D: rows in a few groups, each row roughly a mix of its group's directions:
D (162 x 11):
-6 -58 25 -19 18 -1 15 -5 -4 -14 32

-13 9 -42 -5 -17 13 -21 5 -42 3 -40

-13 -4 30 -17 26 19 -34 -10 -21 34 -31

-4 -28 -32 -9 -32 32 20 -8 25 -27 21

-21 -37 -37 -9 -8 -21 -41 -5 10 -26 -2

1 27 14 4 2 -39 0 13 -57 16 -9

13 -41 34 13 -23 25 -31 15 -12 23 0

-16 26 8 9 9 -8 24 -1 66 1 10

-52 -3 -28 -11 -21 17 -20 -1 -33 15 -13

-15 4 -45 -27 13 44 16 -17 -4 -19 -11

46 -23 20 11 30 -26 9 30 15 -3 15

-1 36 -6 48 -9 -33 -3 34 11 1 13

21 32 41 21 10 20 12 8 31 -17 24

-27 43 21 -3 2 1 30 3 41 -22 11

-15 21 -17 -16 -15 -54 21 -17 -24 8 23

-14 -17 -46 -16 -2 7 -6 4 -9 -8 -56

-6 25 6 -9 -3 -33 -7 16 -59 -9 23

1 -2 -33 -6 5 -60 -6 -7 -16 -33 4

-10 -44 10 18 -20 30 -31 -8 18 16 30

-26 34 -44 -10 0 -11 36 -4 10 -22 -18

2 -32 -20 24 -19 5 -5 9 -47 30 -25

-8 42 -6 14 -38 20 -18 32 -30 -6 -8

10 -38 -20 -2 17 -13 -13 -46 -37 13 0

50 23 17 18 -6 38 -1 16 14 13 22

20 14 -11 26 -58 14 -16 -7 5 -31 4

-27 -56 -24 18 -13 24 -4 11 -7 22 7

-6 37 23 13 5 -32 -6 44 14 -21 22

18 15 20 25 -11 16 29 22 50 -4 18

13 -46 -6 1 19 13 -16 17 -16 43 28

-54 10 0 -1 5 -20 -11 10 37 30 -18

6 4 -45 18 -27 -4 12 -30 14 -43 -1

32 46 5 20 -35 15 6 16 18 -25 0

-3 7 38 32 8 13 -18 48 20 19 -6

-5 51 0 -13 29 2 6 6 44 -22 -7

19 -9 34 27 -27 30 3 -15 13 43 -3

11 5 -23 -37 23 -25 -33 1 -38 -22 -6

-29 -1 -33 -15 -38 14 -29 -23 -26 11 -15

-4 32 8 11 11 -8 1 43 18 -41 32

-7 -5 18 20 -10 28 24 -2 55 -10 28

37 14 2 -8 17 -25 34 -30 38 -11 -10

45 16 36 37 -19 1 -4 -13 18 18 -12

15 -33 -19 -17 -20 -14 37 19 -13 -42 6

-27 34 -7 15 0 -2 20 16 57 0 14

7 29 29 -6 4 38 18 -1 26 29 -35

-2 6 33 34 -37 3 -7 31 -1 39 -6

20 2 14 32 -24 3 -31 -13 -23 24 -42

10 38 -58 11 13 -5 32 -2 -4 -5 3

-39 -52 13 19 13 12 -5 -24 5 14 -17

-13 -52 37 13 -4 15 -31 -11 7 18 -12

-12 -6 -31 -37 10 2 10 5 -47 -20 -30

9 0 9 -12 26 3 26 44 9 -48 17

22 17 -4 -17 -2 -21 -21 -4 -64 -6 -11

5 -61 5 -9 13 30 -22 -25 14 6 2

-21 57 35 -21 2 -15 14 2 7 11 -16

3 2 -12 12 -8 51 -13 11 10 53 -12

-11 0 6 5 10 -17 53 3 42 -15 30

4 60 25 14 -15 -21 -24 15 -8 -13 10

-30 37 -7 36 -16 -25 29 19 5 -20 11

-10 -29 -18 -20 -7 43 5 4 -22 11 -45

-4 17 -9 34 -22 -38 2 43 -31 0 3

19 26 -24 0 -31 47 -23 19 -11 -15 -12

30 -5 19 10 23 8 33 -15 46 26 10

-61 -27 -25 -18 -2 -10 7 -19 13 -10 -6

-18 -15 26 33 0 3 36 -32 29 17 21

-20 39 7 6 15 -36 25 1 44 4 12

31 10 25 -23 28 -16 5 0 39 -30 24

12 10 -19 -46 24 -16 -6 13 -26 12 41

-17 -9 -16 10 -35 -17 -16 42 11 -3 -43

13 -45 -40 -2 -18 -2 -3 -40 -12 8 -18

12 -30 -47 5 -8 -12 -14 -14 -43 3 -23

-15 -14 39 1 21 8 33 16 44 16 16

-7 -16 -3 10 16 -28 27 -20 -43 -39 16

-31 -26 -10 -12 32 -35 28 34 10 -1 -1

60 -15 -6 3 -11 -6 -33 -5 -2 -12 -31

-20 11 16 2 3 -28 -34 1 -47 9 34

32 -14 -13 19 -21 -13 40 5 42 -22 9

8 40 20 6 -15 9 11 -8 47 -31 22

10 14 -30 -27 -18 15 -16 8 -11 -3 58

4 -27 43 41 0 4 -37 -7 -1 22 8

-51 -21 26 22 14 19 22 -12 9 15 23

-4 -12 -17 -1 -26 -21 -30 -14 -55 14 20

-4 21 47 15 30 27 22 17 23 -3 20

-8 15 -30 -20 -30 -13 10 -42 29 -29 -7

42 49 -10 -3 -26 -4 5 12 -11 7 31

2 1 -46 -28 -18 -15 33 -10 -10 -38 -6

-48 -8 3 -5 -33 11 20 -4 44 18 5

0 16 -34 26 -34 25 -14 31 -31 8 -14

5 -28 5 38 3 -12 6 58 1 14 16

24 45 12 17 -28 16 -15 32 -3 -14 25

29 -4 34 -6 24 -21 29 -17 33 -2 32

-19 -31 24 -5 31 -2 29 26 37 11 17

-16 33 -8 -13 24 -20 -31 -8 45 -15 -20

30 2 29 4 12 -49 11 -13 -20 -30 19

0 -23 6 20 -21 48 -48 10 -8 7 -7

16 8 7 -23 47 -21 3 -38 5 -22 27

-13 -44 21 -8 51 20 -11 7 9 2 -18

-2 -18 34 24 27 -10 34 -18 33 8 -27

-25 33 -12 12 3 -7 31 9 54 -6 11

0 -34 22 -19 12 -36 -6 -26 -33 15 -26

-11 -56 -23 -4 6 14 -6 -14 -40 3 -18

5 -4 -31 -22 8 -45 -5 -11 15 -27 -39

-8 -50 -13 -20 16 -24 -30 -17 -23 -10 -20

-12 -37 0 -17 31 2 19 -21 50 -13 4

-1 -16 14 -3 4 26 -8 18 -3 30 -61

43 -11 -15 -44 30 -26 -9 -3 -1 -9 18

-2 4 33 15 -2 36 13 2 49 -7 32

39 36 11 -14 30 8 20 25 8 29 16

-46 -33 20 10 32 13 -1 0 -13 32 -14

-61 -17 -24 -13 5 6 13 20 29 3 2

21 -1 10 10 20 9 12 5 37 16 -58

-51 2 -16 31 34 -26 2 -15 15 4 7

15 -24 -32 -48 21 -26 -2 -16 22 -16 2

-11 20 18 43 -31 16 -6 36 6 29 11

8 -58 4 26 5 36 6 0 4 0 28

29 -51 13 17 3 10 22 -18 29 24 2

15 -68 -13 0 -15 14 13 -2 -3 -17 16

14 13 -33 15 -28 -43 19 -34 6 -5 17

-13 18 -10 0 34 -31 29 9 31 10 40

8 -13 7 21 -15 -6 18 40 14 -31 46

-58 15 8 12 -5 25 12 31 17 -2 18

-11 -10 34 11 -2 25 35 -15 46 23 5

35 -47 -8 -6 3 -26 -24 -32 0 -13 -16

-1 -51 0 -36 11 -13 -4 -3 -37 22 -9

-36 -7 -29 -37 -25 34 -4 2 -20 -20 2

-38 -25 -3 11 -4 -12 -14 -5 -12 -8 -59

-15 14 -18 8 5 9 -46 -16 -45 -23 -18

16 40 -10 15 -31 10 -13 26 -11 4 -45

27 -40 -22 9 -22 13 -36 -24 6 11 -25

-13 9 -15 5 -13 9 -8 -23 -51 42 -22

-33 33 -7 6 3 -5 -27 -15 33 15 -41

15 -10 33 47 -6 35 19 5 20 21 12

34 -31 -4 8 -11 6 -11 -32 -28 36 -26

43 -12 31 25 -4 -23 7 -25 5 -34 18

-14 42 20 28 -27 34 -9 18 14 -9 24

-57 21 5 -2 1 -13 28 21 -8 23 -23

-16 20 33 3 33 -17 -45 14 -17 22 -12

30 -62 12 21 -2 14 13 9 -9 17 -13

10 28 -7 1 -7 -8 20 10 37 -15 -55

30 10 13 -9 -21 38 -33 26 24 29 2

-42 32 -31 -10 19 32 -21 8 -18 -11 11

7 11 0 18 27 25 -50 -39 15 -8 -8

-31 -38 -25 9 -14 0 8 5 -49 -8 -19

28 0 37 -16 -3 21 5 -24 42 -31 1

-6 -8 35 -4 54 10 29 7 20 10 21

-2 8 -20 -32 19 -44 -13 8 -40 -2 -24

11 -59 26 -7 -8 -6 1 -14 -27 21 -22

-65 -7 1 -6 22 22 6 17 -2 18 -16

42 -12 -8 -7 33 8 -28 -15 -43 -14 -3

6 21 -5 -23 3 11 16 -35 15 -56 -17

12 -22 -18 28 -45 -35 -4 -28 0 19 8

39 17 -5 -21 24 -39 -13 10 -2 -39 9

1 20 -15 26 -59 32 -15 1 2 -10 11

23 -11 7 16 -12 15 18 -19 56 -22 26

-49 -15 -44 -13 -15 -6 -12 7 -29 4 -13

-12 -48 -45 -5 7 -6 -9 -2 -36 6 -14

10 -40 -4 -32 36 -32 -8 -20 -14 -3 23

-31 -2 1 28 -4 3 27 29 40 2 35

-5 -15 30 15 40 27 -39 -7 9 22 18

38 -14 28 20 27 -46 5 -2 11 -5 18

4 33 -13 23 -1 -25 52 5 3 -25 22

21 29 3 33 -14 -39 13 -7 42 4 11

-2 -1 1 -45 26 -32 17 -12 38 -25 5

the one row of each list that fits no group (the others fit one group, some only roughly):
    j675: -45 -25 -25 14 -29 1 -13 -16 1 18 -34
    j510: 4 -33 0 -35 11 -3 -11 8 -57 -14 14
    j582: -44 11 1 4 -2 -16 -12 -22 4 -12 -56
    j834: -9 0 -31 -34 5 42 -15 22 7 -31 21
    j137: 13 -39 17 -17 54 -7 4 -8 13 10 25
    j795: -12 62 -22 -14 -2 -10 -14 -6 5 -20 -28
    j724: 10 8 22 -1 19 40 -22 -38 -9 23 -33
    j179: -13 24 36 -6 -22 33 -9 -27 8 41 -9
    j562: 1 -19 -7 -10 -15 21 21 10 -21 -25 59
    j75: -4 -13 -32 -56 32 3 -2 -18 -16 -16 -3
    j739: -7 1 -33 -10 -1 -36 11 25 -42 -34 -6
    j392: 7 -41 13 -12 9 -23 -5 10 -47 34 5
    j139: -17 -50 5 25 -7 25 -11 19 8 36 15
    j678: -26 -21 7 33 -37 38 7 0 20 22 15
 -> j724
    j746: 36 26 38 15 -18 -7 -16 -1 -21 36 -15
    j493: 9 9 35 12 34 -19 49 2 18 16 -16
    j353: 3 -11 -21 2 30 -11 18 38 -42 -13 32
    j215: -19 40 -12 16 -29 -3 10 40 -9 -18 29
    j144: -38 -34 -21 -3 15 13 6 -6 -39 24 -24
    j891: -20 0 20 18 8 27 36 -9 39 19 32
    j37: 4 -34 -16 -30 13 1 -47 5 -26 -28 -2
    j838: -18 28 15 -10 -31 10 4 -7 57 -9 19
    j224: 25 12 -14 9 -9 16 39 -16 52 -17 12
    j255: 9 55 -4 -3 -35 -16 -25 11 4 -27 10
    j274: -36 11 -29 -3 16 -41 24 -21 -14 -3 -30
    j740: 13 -19 1 -31 27 -15 -1 -26 -34 29 -33
 -> j353
    j576: 6 40 -13 -11 -24 -18 -6 15 -43 -4 35
    j334: 19 -33 13 -9 24 2 0 -20 1 2 59
    j928: -48 11 32 30 -15 16 9 -3 24 26 -5
    j844: 57 1 -7 9 7 -24 -29 18 -21 -21 10
    j769: -11 2 -45 -27 4 -1 -27 -18 -33 -34 -3
    j197: -37 23 5 29 -36 1 35 -13 11 1 26
    j313: -11 41 30 7 27 -5 39 23 2 26 5
    j487: -11 47 -1 -15 51 3 -6 22 -11 -7 -18
    j967: -18 40 -16 10 -2 6 -24 22 -49 -19 -3
    j767: 12 -12 -14 -9 29 -57 -14 -5 -20 -6 -31
    j943: 25 33 47 -6 22 -13 17 -13 33 2 5
    j591: -3 25 52 17 -11 13 25 2 35 19 4
    j624: -24 27 -33 -36 -28 -20 -20 -20 -5 -22 -8
    j743: 47 12 -10 -24 -10 19 -23 9 -46 -5 2
 -> j928
    j409: -1 55 -10 -1 -8 -23 -13 -14 -28 -25 -27
    j774: -51 20 -32 10 6 7 3 20 -35 17 -12
    j441: -32 10 -34 -4 -19 33 -19 14 15 5 -40
    j994: -24 -5 -51 -7 -4 -34 -4 14 -32 -18 -15
    j602: -22 58 13 22 -17 1 -16 9 21 25 -1
    j585: -2 4 -16 -32 28 20 2 -19 9 3 -57
    j871: -1 -26 -11 -37 39 14 -15 -20 -21 -2 -36
    j573: 44 8 13 42 -35 25 -13 -10 -1 3 17
    j51: -23 22 -11 -1 -9 28 5 35 41 -9 35
    j803: 41 23 7 1 -6 -41 -5 10 -40 -9 -22
 -> j774
    j424: -12 39 -23 -4 -10 24 17 1 41 -36 -4
    j109: -10 53 15 -22 14 23 -27 -7 -27 -18 3
    j706: 6 10 7 -15 33 -28 33 -10 15 -20 46
    j637: -18 -28 15 -3 -2 8 -41 -27 -8 15 -46
    j5: -6 -27 -12 19 -37 33 19 -29 34 9 2
    j340: 2 59 -17 -2 -37 -3 7 23 3 -24 2
    j723: -49 -18 0 1 31 39 0 22 -18 4 13
    j568: -30 11 -13 21 8 -28 49 -9 35 0 -3
    j988: -18 -26 37 5 27 -27 24 4 -21 36 -4
    j275: 33 -36 4 0 0 39 44 -14 9 3 -9
 -> j988
    j990: -18 11 4 13 -6 44 22 1 55 -9 1
    j814: -60 -7 -15 10 -15 25 -7 7 4 14 -33
    j259: -36 22 -19 -19 16 -7 16 35 32 4 29
    j898: -37 -31 -2 32 -19 18 26 10 8 36 -6
    j103: 40 -54 -29 14 1 0 -3 -21 -13 3 -9
    j791: -35 14 -11 -18 -7 -28 24 -16 40 -10 31
    j801: 34 16 -19 -11 2 42 9 -24 26 -26 -23
    j426: -31 12 -45 -24 -35 -19 -11 -2 -28 -6 1
    j520: -2 -18 5 2 7 65 16 23 23 -11 14
    j599: 8 11 5 -8 -5 4 -33 24 -52 -25 30
    j645: 3 -8 -41 -15 -24 12 -37 -2 6 -20 -41
    j545: 8 -14 -36 -18 -9 -16 32 -12 -45 -24 17
 -> j791
    j40: 21 -50 26 12 8 -9 30 1 1 17 33
    j699: -38 -18 -10 23 6 -27 10 17 -46 -8 21
    j634: 2 12 -8 24 -17 -5 16 11 49 -40 28
    j261: -6 43 -37 -26 1 -37 11 -12 -26 1 -1
    j240: -20 35 23 27 -28 2 -11 28 24 7 33
    j761: -46 -5 25 4 -17 40 8 11 17 29 15
    j680: -12 27 3 7 10 40 21 20 16 48 13
    j88: 34 -17 25 -2 32 -33 1 -14 -27 8 32
    j896: -24 -32 -28 -6 -22 10 -44 -2 -22 -8 -28
    j630: 25 26 36 11 7 -38 5 1 46 2 0
    j695: 36 -1 23 5 9 9 -28 -1 -45 34 -16
    j567: -9 30 -35 -24 -6 -7 9 -43 -15 -24 -27
 -> j261
    j285: 6 17 -35 -29 -22 -39 -15 8 -29 -26 -10
    j717: -47 -27 11 21 -1 10 25 -31 28 13 -11
    j31: -46 1 1 36 -7 2 28 42 5 7 11
    j647: -20 11 -41 -16 14 36 0 13 2 -16 -43
    j805: 19 9 -31 9 -40 18 -34 7 -11 28 -26
    j15: 11 11 21 -23 13 -13 -23 4 -64 -3 -10
    j138: -13 29 -6 23 -15 18 -18 25 53 19 0
    j681: -16 10 50 -20 26 15 22 -3 25 31 -3
    j194: 41 -24 28 4 5 -4 -20 -18 -47 -5 15
    j258: 16 60 18 29 -17 -2 -5 19 2 -22 9
    j813: -48 17 -9 -2 5 -11 12 -5 53 2 -20
    j528: -56 5 28 21 12 24 27 12 13 -7 -2
    j156: -25 -22 23 10 2 24 3 29 42 3 36
 -> j15
    j183: -21 34 -17 6 -39 -15 -36 -19 -4 -18 -24
    j22: -12 24 5 39 -42 -16 -17 29 3 29 -1
    j833: -22 -50 3 36 -1 -1 -6 13 -31 28 2
    j74: -8 -5 -32 5 3 -43 22 28 23 -37 9
    j65: -18 -21 -18 -21 4 22 -25 19 -46 -29 18
    j288: 9 -36 -4 7 32 -15 22 27 29 -26 28
    j359: 18 13 -33 -33 -8 -37 -19 0 -38 -3 16
    j824: -37 13 -9 3 -42 21 -29 21 -24 24 0
    j756: -8 26 -32 35 -30 -12 7 25 35 -3 -18
    j79: 17 18 -8 9 -32 30 -38 24 -23 -30 8
 -> j183
    j832: 25 34 -15 -32 -2 -35 -3 16 -22 -32 11
    j693: -6 -3 21 25 -11 53 7 2 25 17 36
    j256: 9 -27 13 45 7 12 -14 18 -37 35 4
    j917: -11 -14 -3 -24 5 -35 -4 -6 -58 13 -22
    j459: -30 14 26 15 23 12 43 0 38 13 -9
    j492: 40 -38 30 -21 13 -6 25 -8 20 16 16
    j339: 50 10 -13 -24 47 -11 14 1 -7 -9 -13
    j124: -40 27 -6 35 -19 10 -26 29 22 13 -6
    j662: -24 -8 38 37 7 -7 -5 -10 50 11 -3
    j991: -12 40 25 -2 22 6 15 23 32 -30 25
 -> j339
    j949: 25 16 44 -14 11 13 12 2 39 31 18
    j587: 2 -34 -12 21 -34 15 13 -21 45 -8 20
    j311: -1 25 -39 -28 21 -31 24 4 -25 -12 23
    j792: 12 -7 -7 -41 29 -8 9 -23 -37 -5 -39
    j86: -39 -41 -11 -16 2 -25 -13 -24 -21 -24 18
    j118: 35 -56 -6 11 14 -12 16 -18 -3 23 -16
    j737: -24 2 16 10 15 -35 37 -32 35 0 -14
    j132: 5 2 38 15 -16 11 -9 30 44 22 27
    j463: -50 23 -23 43 -13 -8 0 17 16 5 -6
    j828: -10 -49 -3 11 16 27 -24 15 -40 13 0
    j146: -18 3 3 34 -32 2 -14 -3 -32 22 -45
    j771: 11 7 1 0 14 -55 24 -23 -41 -10 -2
    j521: -21 12 6 20 -27 13 -53 18 -30 7 -15
    j140: 16 -15 -1 -12 44 -38 16 -24 -26 2 26
    j821: 4 3 19 -5 14 -48 -12 10 -55 -6 1
 -> j949
    j182: 20 0 38 5 46 -26 15 3 -24 22 14
    j586: -4 -4 16 46 -18 -24 -9 21 -33 36 7
    j590: 30 36 42 -12 26 -17 14 -11 -19 17 -16
    j986: 36 -12 -21 -15 -22 -37 0 -28 34 -16 -1
    j23: -42 19 31 9 22 -1 26 16 -25 31 11
    j546: -28 20 -42 -32 -31 -11 -5 1 -18 -9 28
    j671: 4 34 -4 -4 13 34 31 38 15 -31 -7
    j42: 16 39 -31 -33 -12 -39 1 6 -21 -4 16
    j294: 10 -49 -2 -10 28 34 -4 -37 -14 11 -5
    j551: -18 46 7 24 3 -28 -30 9 -24 23 15
    j316: -20 -22 -4 -11 48 -13 17 10 -39 14 -26
    j970: -25 -43 11 14 -6 28 1 -1 -9 33 -38
 -> j970
    j387: -14 -27 0 -6 6 5 -44 5 -28 23 -44
    j326: 25 33 54 15 16 1 4 19 -8 25 -6
    j188: -28 40 -27 8 -21 -26 -25 9 32 -13 0
    j320: 48 -4 14 1 -18 31 -9 19 -22 -19 34
    j413: -13 -55 2 24 10 6 39 -10 5 -15 23
    j697: 19 -53 12 6 25 28 1 -4 -28 22 -14
    j618: 38 -25 45 -10 -6 -1 33 -20 -6 17 14
    j143: 3 -51 13 28 -23 14 10 25 -11 15 29
    j271: -6 -9 43 36 12 27 27 -6 34 -6 10
    j470: -2 -38 -6 -40 -9 29 -13 -22 12 -5 -38
    j191: -17 -24 -38 -40 6 7 -37 12 -2 -20 -16
    j201: -30 19 19 6 -21 36 -17 -1 -21 45 9
    j654: -8 -37 -14 -41 12 9 -12 -45 6 -6 -20
    j684: -21 -39 -16 -7 3 -6 6 -9 -31 42 -33
    j794: 47 19 40 15 26 -19 -23 -5 -12 9 2
 -> j794
    j141: 8 29 36 22 18 -37 30 0 -23 10 -16
    j488: -3 -40 9 -22 17 45 0 -6 -30 21 -20
    j483: 30 39 23 3 38 -28 13 -12 14 5 -23
    j606: 46 -29 -35 7 -3 -14 -13 -23 -28 -6 -15
    j82: -18 -49 -23 0 -26 35 -20 -2 9 16 18
    j276: 7 31 2 2 34 -35 5 8 25 -33 30
    j363: -59 17 -41 8 11 -9 9 6 3 -21 -2
    j978: 13 -41 2 -3 -18 1 -15 24 -53 19 5
    j210: 32 -28 21 -3 -19 -39 25 5 4 -32 22
    j984: 41 -14 19 -8 -35 37 6 -22 -21 15 14
    j406: -26 2 -15 -36 23 -38 29 -4 18 -25 16
    j817: 9 22 -40 5 16 -4 -2 -31 -39 -9 -35
    j505: 32 44 15 -15 23 -4 23 30 19 -13 -19
 -> j984
    j63: -15 29 -28 -42 17 -13 4 35 -6 -3 -29
    j500: 14 -19 25 -28 36 30 1 -27 -32 14 -9
    j439: -5 57 -18 -24 -14 -4 9 28 31 -7 -1
    j153: -18 54 -29 4 -14 -17 30 13 18 4 -16
    j270: -36 39 29 8 -10 5 12 35 28 0 17
    j231: 24 -29 8 16 -12 45 22 -25 20 11 26
    j318: -22 -8 -4 -23 -11 -17 34 8 41 26 34
    j352: -17 39 -5 -5 -5 -23 2 21 -4 -40 41
    j835: -24 -24 13 8 -17 45 -29 18 -8 31 17
    j829: -12 31 -22 21 -30 19 15 41 26 -13 -14
 -> j318
    j826: -40 -31 -5 18 12 26 18 0 -18 39 -16
    j779: 5 -21 24 33 -8 25 -10 -5 18 19 50
    j355: 13 36 -9 -16 10 -58 -9 3 4 -16 25
    j207: -24 11 32 -25 2 40 -35 2 -15 29 9
    j33: -30 40 -31 -1 -1 -8 15 -14 27 4 -39
    j214: -19 -13 5 18 -17 23 -44 14 -43 1 -24
    j945: 56 -20 24 -2 8 0 -36 13 -1 3 26
    j690: 30 -32 38 27 35 5 11 6 -17 20 2
    j450: 20 40 -12 -20 -39 -14 -38 -19 -11 -7 -6
    j672: -24 16 26 13 -19 30 -16 12 45 13 24
    j462: 41 43 -18 1 -28 6 17 14 30 -6 -9
    j391: 2 -9 4 32 -10 36 -21 1 -1 42 -39
    j934: -22 -50 7 30 -4 -7 8 23 -9 37 12
 -> j355
